A = [[196, 466, 500, 593, 345, 509, 695], [693, 522, 292, 544, 760, 375, 281], [382, 215, 371, 485, 598, 908, 521], [221, 356, 430, 451, 395, 241, 606], [475, 277, 458, 607, 646, 675, 488]]
Rows and columns are counted from 0.
(0, 0) = 196
(4, 6) = 488
(3, 5) = 241
(4, 1) = 277
(0, 3) = 593
(3, 0) = 221
(0, 4) = 345
(1, 6) = 281
(2, 3) = 485
(1, 5) = 375
(2, 0) = 382
(1, 0) = 693
(0, 6) = 695
(2, 1) = 215
(3, 2) = 430
(3, 3) = 451
(4, 2) = 458
(3, 6) = 606
(2, 2) = 371

X =
[[-1.36 -4.77 -3.83 -1.14 -1.30 -2.86]
 [ 2.62  1.35 -2.13  2.49 -3.25 -4.42]
 [ 1.49  0.29  0.00 -0.50  1.75 -1.68]
 [ 1.53  0.30  0.04 -0.42  1.80 -1.58]
 [-1.36 -4.79 -3.80 -1.11 -1.28 -2.93]
 [ 2.23  5.38  4.77  2.31 -0.90  0.16]
 [ 1.56  0.29 -0.14 -0.45  1.80 -1.63]
 [ 1.44  0.30  0.03 -0.40  1.79 -1.62]
 [ 1.58  0.41  0.07 -0.46  1.81 -1.71]
 [ 1.97  0.49 -0.19 -0.58  2.13 -2.21]
 [-0.59  0.14  0.54  0.63 -0.98 -0.69]
 [ 1.94  0.42 -0.07 -0.53  2.15 -2.36]]
X[0, 0]	-1.36
X[:, 1]	[-4.77, 1.35, 0.29, 0.30, -4.79, 5.38, 0.29, 0.30, 0.41, 0.49, 0.14, 0.42]
X[5, 5]	0.16
X[0, 1]	-4.77
X[9, 4]	2.13
X[:, 4]	[-1.30, -3.25, 1.75, 1.80, -1.28, -0.90, 1.80, 1.79, 1.81, 2.13, -0.98, 2.15]
X[9, 2]	-0.19
X[1, 3]	2.49
X[1, 1]	1.35
X[11, 4]	2.15
X[7, 5]	-1.62
X[2, 2]	0.00
X[:, 5]	[-2.86, -4.42, -1.68, -1.58, -2.93, 0.16, -1.63, -1.62, -1.71, -2.21, -0.69, -2.36]
X[10, 1]	0.14
X[6, 0]	1.56
X[7, 3]	-0.40
X[3, 0]	1.53
X[:, 3]	[-1.14, 2.49, -0.50, -0.42, -1.11, 2.31, -0.45, -0.40, -0.46, -0.58, 0.63, -0.53]
X[7, 2]	0.03
X[2, 5]	-1.68
X[7, 4]	1.79
X[3, 4]	1.80
X[1]	[2.62, 1.35, -2.13, 2.49, -3.25, -4.42]
X[0, 3]	-1.14
X[:, 2]	[-3.83, -2.13, 0.00, 0.04, -3.80, 4.77, -0.14, 0.03, 0.07, -0.19, 0.54, -0.07]
X[5]	[2.23, 5.38, 4.77, 2.31, -0.90, 0.16]
X[:, 0]	[-1.36, 2.62, 1.49, 1.53, -1.36, 2.23, 1.56, 1.44, 1.58, 1.97, -0.59, 1.94]
X[8, 2]	0.07
X[4, 5]	-2.93
X[2]	[1.49, 0.29, 0.00, -0.50, 1.75, -1.68]
X[11]	[1.94, 0.42, -0.07, -0.53, 2.15, -2.36]
X[0, 5]	-2.86

arr =
[[ 0.03 -0.06 -0.16  0.09 -0.11  0.13  0.07  0.02]
 [-0.06 -0.10  0.15 -0.20 -0.16 -0.23  0.04 -0.02]
 [ 0.01 -0.09 -0.17 -0.01 -0.13  0.02  0.18 -0.06]
 [-0.09 -0.07 -0.14 -0.01  0.13  0.02  0.01 -0.03]
 [ 0.03  0.22 -0.17  0.14  0.12  0.18  0.12  0.01]
 [-0.04 -0.26  0.08 -0.20 -0.22 -0.17 -0.02  0.01]
 [ 0.02  0.14 -0.11  0.05 -0.08  0.07  0.13 -0.04]
 [-0.07  0.01  0.03 -0.16 -0.13 -0.17  0.16 -0.11]
 [ 0.00 -0.17 -0.20 -0.01 -0.15  0.01  0.11 -0.02]]
arr[0,0] -> 0.03
arr[5,3] -> -0.20
arr[2,4] -> -0.13
arr[5,5] -> -0.17
arr[2,2] -> -0.17
arr[7] -> [-0.07, 0.01, 0.03, -0.16, -0.13, -0.17, 0.16, -0.11]
arr[4,5] -> 0.18
arr[1,2] -> 0.15
arr[:, 3] -> [0.09, -0.20, -0.01, -0.01, 0.14, -0.20, 0.05, -0.16, -0.01]
arr[0] -> [0.03, -0.06, -0.16, 0.09, -0.11, 0.13, 0.07, 0.02]
arr[5,1] -> -0.26
arr[2,6] -> 0.18
arr[8,5] -> 0.01
arr[7,5] -> -0.17
arr[6,2] -> -0.11
arr[8,7] -> -0.02
arr[7,6] -> 0.16
arr[:, 1] -> [-0.06, -0.10, -0.09, -0.07, 0.22, -0.26, 0.14, 0.01, -0.17]
arr[3,1] -> -0.07
arr[5] -> [-0.04, -0.26, 0.08, -0.20, -0.22, -0.17, -0.02, 0.01]
arr[3,5] -> 0.02
arr[3,4] -> 0.13
arr[1,0] -> -0.06
arr[1,3] -> -0.20
arr[:, 4] -> [-0.11, -0.16, -0.13, 0.13, 0.12, -0.22, -0.08, -0.13, -0.15]
arr[0,6] -> 0.07
arr[6,5] -> 0.07
arr[:, 2] -> [-0.16, 0.15, -0.17, -0.14, -0.17, 0.08, -0.11, 0.03, -0.20]
arr[8,4] -> -0.15
arr[0,2] -> -0.16
arr[6,4] -> -0.08
arr[8,1] -> -0.17
arr[2,3] -> -0.01
